In the rows, 128 means zero.
Rotation paths and how fast each direction turns (degrees a step)
Each turn is a multiple of 5 degrees from 10 to 175, or 0.
Each row of a path follows its step; steps can be skipped.
Path 1:
step 0: [135 130 131 128 129 127 141 139 121 134 131 124 129 129 128 113 127 122
 125 135 131 127 137 126 129 140 132 130 131 128 137 121 133 139 128]
step 1: [129 133 133 122 121 123 125 129 124 129 123 135 129 118 124 125 131 131
 137 124 112 132 135 135 139 135 123 128 129 122 121 122 122 137 136]
step 2: [137 145 135 128 129 131 135 134 123 137 127 128 120 133 125 121 126 128
 121 126 133 121 138 134 120 137 130 136 134 123 129 126 130 131 131]
step 3: [123 131 131 128 124 116 134 131 128 126 124 125 123 128 127 121 128 122
 134 130 114 139 139 133 136 131 133 122 134 118 129 123 116 129 131]
step 4: [137 137 144 127 122 128 124 128 128 133 125 133 117 130 125 119 135 128
 122 122 124 121 137 125 122 125 126 141 128 125 124 133 122 132 127]
step 5: [120 134 133 132 128 124 135 125 121 117 131 121 117 130 127 122 134 126
 125 131 127 126 139 133 130 132 132 117 129 120 139 118 119 132 126]
step 6: [127 130 137 130 111 125 128 129 124 127 126 139 123 121 120 126 134 127
 135 123 121 125 133 130 119 125 129 135 129 119 126 139 121 128 120]
step 7: [132 133 131 135 132 132 126 126 124 116 124 118 125 126 130 112 132 129
 125 133 137 122 133 130 122 129 126 126 137 120 140 128 120 134 122]
step 8: [117 126 128 133 119 127 128 122 128 125 127 143 124 123 125 126 140 130
 130 122 123 132 129 134 138 134 130 132 136 122 131 133 119 126 116]
step 9: [137 127 130 128 126 136 131 140 123 124 130 133 124 134 133 118 129 128
 126 129 137 123 125 128 122 127 121 134 132 121 140 136 119 139 120]
Speeds:
[129 128 129 127 128 128 125 131 129 127 123 127 125 129 130 127 128 129
 132 123 134 124 126 128 127 126 130 130 128 128 127 124 129 130 129]
145
[125 129 129 129 130 125 129 129 131 127 123 130 128 124 126 132 124 133
 129 128 127 128 129 126 132 126 128 126 128 127 131 126 126 129 127]
160
[132 125 131 130 127 128 127 127 125 128 128 133 122 125 128 127 124 130
 128 126 127 129 127 129 128 128 127 129 129 131 127 131 129 124 130]
155
Path 2:
step 0: [142 126 125 127 128 124 121 123 133 136 133 113 117 123 120 132 123 127
 119 125 135 126 128 125 130 119 126 120 128 121 124 137 127 129 129]
step 1: [135 128 126 115 127 117 137 133 135 136 122 123 124 125 128 124 121 135
 124 135 130 125 128 121 120 122 129 136 127 129 130 138 133 138 123]
step 2: [125 135 125 121 128 128 133 115 138 132 131 115 115 122 117 126 123 130
 125 129 138 129 133 126 133 123 127 122 125 133 133 125 126 136 130]
step 3: [131 125 133 126 132 119 138 126 145 138 120 128 123 123 133 123 134 137
 126 125 135 132 130 120 125 126 138 123 127 119 128 134 128 134 126]
step 4: [131 129 132 126 138 124 137 120 131 139 128 124 123 119 122 135 124 132
 109 132 126 127 136 124 133 132 126 123 125 133 132 123 130 133 134]
step 5: [131 123 129 131 123 127 134 129 134 134 126 120 133 120 122 123 133 141
 128 128 131 124 132 109 121 129 132 117 131 130 131 133 133 133 135]
step 6: [125 124 123 126 138 133 130 121 127 139 123 127 128 117 115 127 120 126
 114 131 131 137 129 119 126 126 134 126 132 131 119 133 125 135 128]
step 7: [136 114 126 120 128 127 129 129 128 141 130 120 119 129 125 117 138 132
 123 128 129 129 140 116 121 127 127 124 134 134 130 127 129 129 124]
step 8: [130 124 118 119 128 126 123 120 123 127 128 128 118 113 122 127 132 133
 116 130 130 126 127 119 128 127 130 125 125 121 122 127 128 144 126]
step 9: [142 120 128 121 130 125 121 128 135 144 131 115 120 123 123 126 127 130
 129 130 126 120 128 122 132 126 132 125 132 122 132 139 120 129 127]
Speeds:
[128 124 126 129 131 128 130 130 129 123 126 127 129 127 132 131 129 133
 131 128 127 131 129 127 127 126 126 130 129 127 126 129 129 132 126]
160
[131 127 130 129 128 125 126 129 127 128 129 129 128 125 131 132 132 130
 124 127 125 125 128 129 131 130 127 126 125 123 129 128 128 129 130]
80
[129 131 125 131 133 127 133 127 128 130 129 128 132 128 130 127 127 131
 129 125 128 128 126 126 131 133 130 125 127 130 128 126 128 127 128]
45
[127 128 128 131 130 130 125 128 131 130 126 127 129 128 128 128 128 126
 129 126 129 131 125 128 130 127 132 126 129 123 125 133 122 127 128]
120
